In the data rows, the value 128 means zero.
Here are some points, one per row:
[135 117 133 108 159 118  98 141 131  61  89 143 179 138 125 127 131 185
 149  77 215 147 166 106  84 154 121 124 177 152 142 104 142 116 147 181
 142 175  90 144 160  85 137  93  71 108 118 126 165 146  91 128 143 187
  60 122 138  98 148 123  93 145 146 133]
[104 124 116 152 161 153 216 103 138 133 136 179 140 129 129 179 113 158
 146 156 131 164 134 110 170 126 129 213 135 109 115 105 144  74  97 118
 122 137 113 128 117  81  48 147 143  87 177 125 135 126 108 126 105 149
 168 129  86  84  63 104 139 133 154 109]
[153 109 144 160 165  80 133 141 129 202 123  84 154 150 140 132 216 132
 143  92 147 105 127  96 158 152  54 193 101 146  95 121 143 159  89 111
 172 135 126 117 111 148 189 134 109  85 130 140  86 157 135 134 125 127
 204 153 117 148 162 103 139 155 154 136]
[157 191 137 100 167 149 122 163 110 105 185 108 166 117 138 117 146 153
 112 127 167 146 145 192 133 116 108 119 118 140 153 127 156 125 115 113
  11 127 184 167  98 100 151 132  94 146 149 120  81  18 122  78 122 123
 141 120 131 149 155  70 138 118 122 145]
[147 154 145 134 154 164 121  71 133 111 131  56 105 158 161 141 132  92
 151 136 114 114 132 128 144 121 102 124 140 123  77 149 106  68 143 154
 145  99 117 148 195 114 125 164 120 179  96 138 175 143 122  35 113 126
 130 200 136 140  84 119 164 136 120 197]
[ 73 166 101 143  80 124 124  81 171 114  86 146 133 118 135 146 154  51
 140 163 112 112 168 132 107 114 119 169 113 174 164 116 109 132 137 148
 136 169 244 161  91 130 143 129 112 121  87 139 156 131 121 155 171 148
 124 109 168 131 123  76 130 157 158 130]
[120 104 142 128  68 139 127 122 135 118 129 117 129  35 137  79 129 143
 138 112 161 131 149  76 158 123  94 151 129  82 173 141  93 146 163 173
  99 119 126 172 129 131 115 130 223 140 146 134  25 175 125 120 128 126
 120 171 162 117 140 177 150 140 139 132]
[137 121 121 177 130 142 110 125 137 132 121 126  98 160 131 179 102 128
 122 129 102 197 109 194 133 155 120 158 113 150 168 137 115 135 138  95
 114 131 140 144 164 139 128   0 141 127 128 186 127 144 167 129  76 127
  95 162  87 148 119 164 139 148 115 100]
[163 132 107  96 186 141 231 150 101 116 128 130 157 101  59 102 156 125
  59 174 139 150 130 161  98 121 145 117 153 158 142 166 136 156 167 152
 166  98 147 117  97 169 157 153 115 124 148 151 119 184 107 120 122 107
  54  95 115 161  82 112 113 164 140 155]
[119 162 157  88 145 168 122 149  84 122 154  98 125 107 118 144 150 156
 117 183  82 170 102 107 101 107 149 131 112 115 110  37  63 150 152 133
 180 187 113 145  86 139 120  91  87 152 149 111 126 111 105 126 204  97
 156 172 145  74 152 163  97 136 109 122]
[158 178  95  96  66 174 153 147 143 105 109 112 130 167 115  95 119 132
 133  61 125 137 114 100 211  94 131 130 159 117 126 139 133 106 161  73
 143 169 116 123 116 120 136 105 108 141 179  75 155 136  88 193 144 136
 138 120 128 231 147 112 148 141  76 136]
[161 103 164 116 123 134 118 133 183 102 182 127 136 150 143 114 187 136
 187 126 116  86  72  98 154 132 232 117 128 113 119 125 105 132 136 110
 159  91 142 102 125  63 125  87 138 145 105 142  98 133 192 147 118 102
  98  72 145  90 123  79 140 132 174 141]
[119 120  96 106 147 183 135 123 151  90  93 138 117 151 183 127 154 103
 132 107 155 166 154  68 116 144 139 104  73 156 137 194 113 143 112 133
 140  60 127 102  90 157 108 116 132 119 154 149 115  88  94 108 134 107
 138 135 111 107 154 103  23  88  48 142]
[123 181 127 159 141 129 138  83 107 135 122 171 174 173 123 108 131  95
  99  94  91 122 109 112 120  51  85 106  84  88 128 126 136 155 137 156
 141 114 100 123 194 123 180 109 125 131 108  84  95 123 126 123  93 117
 119 104 193 108  95 131 118  63 142  22]
[141 118  70 134 137 136 126 145  87 149 106 105  88 101 205 132 139 117
 104 207 122 138 168 101 169 119 123 146 121 113 153 104 167 169  96  99
 112 117  95 132 163 115 128 160 110 138 154 123 195 134 163 178 121 110
  54 126 128 127 151 155 141  76 194 140]
[127  90 143 129 155 132  87 128 106 119 103 132 161 120 149 125 108  72
  88  95 155 106 104 113  74 145 134 170 142  92 118 101 115  21 134 110
 115 158 123 127 118 237  97 140 133 129 154 160 137 116 166 132 103  67
 138  51 161 133 137 135 152 127 134 139]
[ 85 100 110 140 131 129  70 156 137 166 132 137 106 149  23 184 101  98
 155 121 119 152 166 149 144 151 183 145 167  91 169 107 138 119 125 147
 122 102  83 130  97 101 228 139 164 114 139 110 149 121  85  98 125  78
 143 140 143 141 143 122 138  73 141 155]
[176 119 127 115 143 124 151 156 129 113  80 146 147  81 118 163 129 116
 137 111  76  55 123 141 143 121 177 143  89 118  83 137 134 133 137 150
  63 131 149  66 110 103 124 128 119 118  85 110 133 108 115  78 114 158
 140 123 132 181 146 236  61 155 141 162]
[ 69  96 145 138 139 113 130 117 136 124 115 174 160 139 137  99 123 132
 153 155 150 135 154 123 153  94 116  44 224 120 126 137 112 135 110  94
 153  70 185 136 142 154 141 116  76 152 105  98 120 119 134 133 128 125
 188 120  90 112 124 215 156 137 148 144]
[145 127 159 150 110 122 125 235 143 144 132 154 105 111 110 155 151 127
 102 107 153  95 111 135  95 112  60  60  89 141 184 110 152  81 110 112
 162 102 120 147 128  78  90 144 173 118 102 137 172 113 163 178 122 116
 151 154 166 115  67 143 110 147  94 152]
[ 59 103 106 136  77 121  89 141  73 101 212 106 119 116 130 111 123 111
 134 128 164 151 109 198 150  92 123 124 120 145  57 161 142 111 113 158
 147 148 153  74 111 148 117 135 174  85 149  73 156 142 181 144 104 167
 123 145 115 115 140 134  75 119 155 123]
[176  88 108 152  78 124 147  95  70 167  83 125 159  97 131 128  81 173
 139 151  96  98  99 136 146 191 140  32 129 175 130  89 129 123 130 129
 141  95 155 124 141 136 114 127 144  86 170 116 135 123 146  70 156 141
 131 142 157 133 161  68 154 121 119  96]
[107 139 145 139 101 148  94 114  92 128 119 142 100 150 101  98  80 123
 134 133 113   0 119 139  95  98 101 152 131 164 136 132 144 178 102 115
 147 146  88 175 109 110  94 125 126 143 157 144 114 135  96 109  93 115
 119 108  11  97 146 115 128 119 130 139]
[111 164 134  81 105  95 126 121 144 106 164 111 136  88 110 103 164  95
 132 113  98 130 147 158 140 255 132 102  82 130 106 124 170 121 119 127
 137 132 138 114 171 139 122 146 116 138 129 131 141 149  75 161  88 117
 138 114 102  73 130 170 195 130  91  84]
[144 110 145  96 131 115 147 123 223 134 135  77 129 190 140 112   0 166
 106 123 113 153 102 119 125 130 108 139 115 150 116  96 149 160 139 120
 120 137 173 131 132 144 159 194 162 112  95 125 126 129 143 161 129  95
 120 125 132  93 126 141 100 131 133 143]
[172 127 152 164 117 129 121 148 141 160 104 135 104 148 142 145 118  94
  80 146 172 128 155 177 131 119 220 117 127 139 114 132  65 123 104 146
  97 145  84 137 162 150  97 167  89 102  78  82  29 164 133 170 145 167
 133 153 108 121 122 104 156 122 105 115]
[135 206 158 138 157 113 133  90 154 121 176 135  79 106 175 151 130 156
 188 152 166 132 101 131  43 144 127  94 178 115 125 115 110 164  92 121
 134 137  89 106 102 152 139 144 191 124 116 148 147 154 113 126 130 148
 156  86 137 241 120 142 125 111 134  76]
[118  87 138  64 109 105 112 114 151 159 132 121 105  92 109 148 111 105
  88 156  85 163 158  90 113  93 102 121 154 102 117 146 181 122 159 110
 141 133  76  89 105 118 114 111 110 182 110 185 113  81 149 127 103 239
 138 130 143 119 163  83 136 150 121 106]
[103 132  96 123 145  42 105 109  86 174 131 175 103 152 118 108 117 201
 155 117 127 142 104  86  97 128 165 136  88 109 142 221 133 140 143 135
 120 170 135 110 108 138  77 134 113 154  94 112 157 109 120 136 134  84
 103 195 140 134 100 109 188 129 138 155]
[105  75 117 177 113  93 128 112 114 128 131 129  94 145 105  89 183 166
 118  90  75 145 108 164 133 125 103 161 149 114 113 142 105 142 133 116
  55 108 107 149 169 115 136 173 123 140 127 164 157 128 155 118 244 131
 120  65 113 120 118 134  94 138  66 110]
These points spread out most along one direction. Take the direction at right angles to it along which they spread out most. Go by this last direction. Where along it does each point below lie, from 0 to 99? The average is 50, and the first point in the table lies past the average. One standard deviation of the points above along it is 16.
[137 121 121 177 130 142 110 125 137 132 121 126  98 160 131 179 102 128
 122 129 102 197 109 194 133 155 120 158 113 150 168 137 115 135 138  95
 114 131 140 144 164 139 128   0 141 127 128 186 127 144 167 129  76 127
  95 162  87 148 119 164 139 148 115 100] -> 67
[104 124 116 152 161 153 216 103 138 133 136 179 140 129 129 179 113 158
 146 156 131 164 134 110 170 126 129 213 135 109 115 105 144  74  97 118
 122 137 113 128 117  81  48 147 143  87 177 125 135 126 108 126 105 149
 168 129  86  84  63 104 139 133 154 109] -> 80
[176 119 127 115 143 124 151 156 129 113  80 146 147  81 118 163 129 116
 137 111  76  55 123 141 143 121 177 143  89 118  83 137 134 133 137 150
  63 131 149  66 110 103 124 128 119 118  85 110 133 108 115  78 114 158
 140 123 132 181 146 236  61 155 141 162] -> 30
[123 181 127 159 141 129 138  83 107 135 122 171 174 173 123 108 131  95
  99  94  91 122 109 112 120  51  85 106  84  88 128 126 136 155 137 156
 141 114 100 123 194 123 180 109 125 131 108  84  95 123 126 123  93 117
 119 104 193 108  95 131 118  63 142  22] -> 27
[118  87 138  64 109 105 112 114 151 159 132 121 105  92 109 148 111 105
  88 156  85 163 158  90 113  93 102 121 154 102 117 146 181 122 159 110
 141 133  76  89 105 118 114 111 110 182 110 185 113  81 149 127 103 239
 138 130 143 119 163  83 136 150 121 106] -> 70
[107 139 145 139 101 148  94 114  92 128 119 142 100 150 101  98  80 123
 134 133 113   0 119 139  95  98 101 152 131 164 136 132 144 178 102 115
 147 146  88 175 109 110  94 125 126 143 157 144 114 135  96 109  93 115
 119 108  11  97 146 115 128 119 130 139] -> 68
[127  90 143 129 155 132  87 128 106 119 103 132 161 120 149 125 108  72
  88  95 155 106 104 113  74 145 134 170 142  92 118 101 115  21 134 110
 115 158 123 127 118 237  97 140 133 129 154 160 137 116 166 132 103  67
 138  51 161 133 137 135 152 127 134 139] -> 41
[ 73 166 101 143  80 124 124  81 171 114  86 146 133 118 135 146 154  51
 140 163 112 112 168 132 107 114 119 169 113 174 164 116 109 132 137 148
 136 169 244 161  91 130 143 129 112 121  87 139 156 131 121 155 171 148
 124 109 168 131 123  76 130 157 158 130] -> 54
[176  88 108 152  78 124 147  95  70 167  83 125 159  97 131 128  81 173
 139 151  96  98  99 136 146 191 140  32 129 175 130  89 129 123 130 129
 141  95 155 124 141 136 114 127 144  86 170 116 135 123 146  70 156 141
 131 142 157 133 161  68 154 121 119  96] -> 42
[ 69  96 145 138 139 113 130 117 136 124 115 174 160 139 137  99 123 132
 153 155 150 135 154 123 153  94 116  44 224 120 126 137 112 135 110  94
 153  70 185 136 142 154 141 116  76 152 105  98 120 119 134 133 128 125
 188 120  90 112 124 215 156 137 148 144] -> 37
[157 191 137 100 167 149 122 163 110 105 185 108 166 117 138 117 146 153
 112 127 167 146 145 192 133 116 108 119 118 140 153 127 156 125 115 113
  11 127 184 167  98 100 151 132  94 146 149 120  81  18 122  78 122 123
 141 120 131 149 155  70 138 118 122 145] -> 43
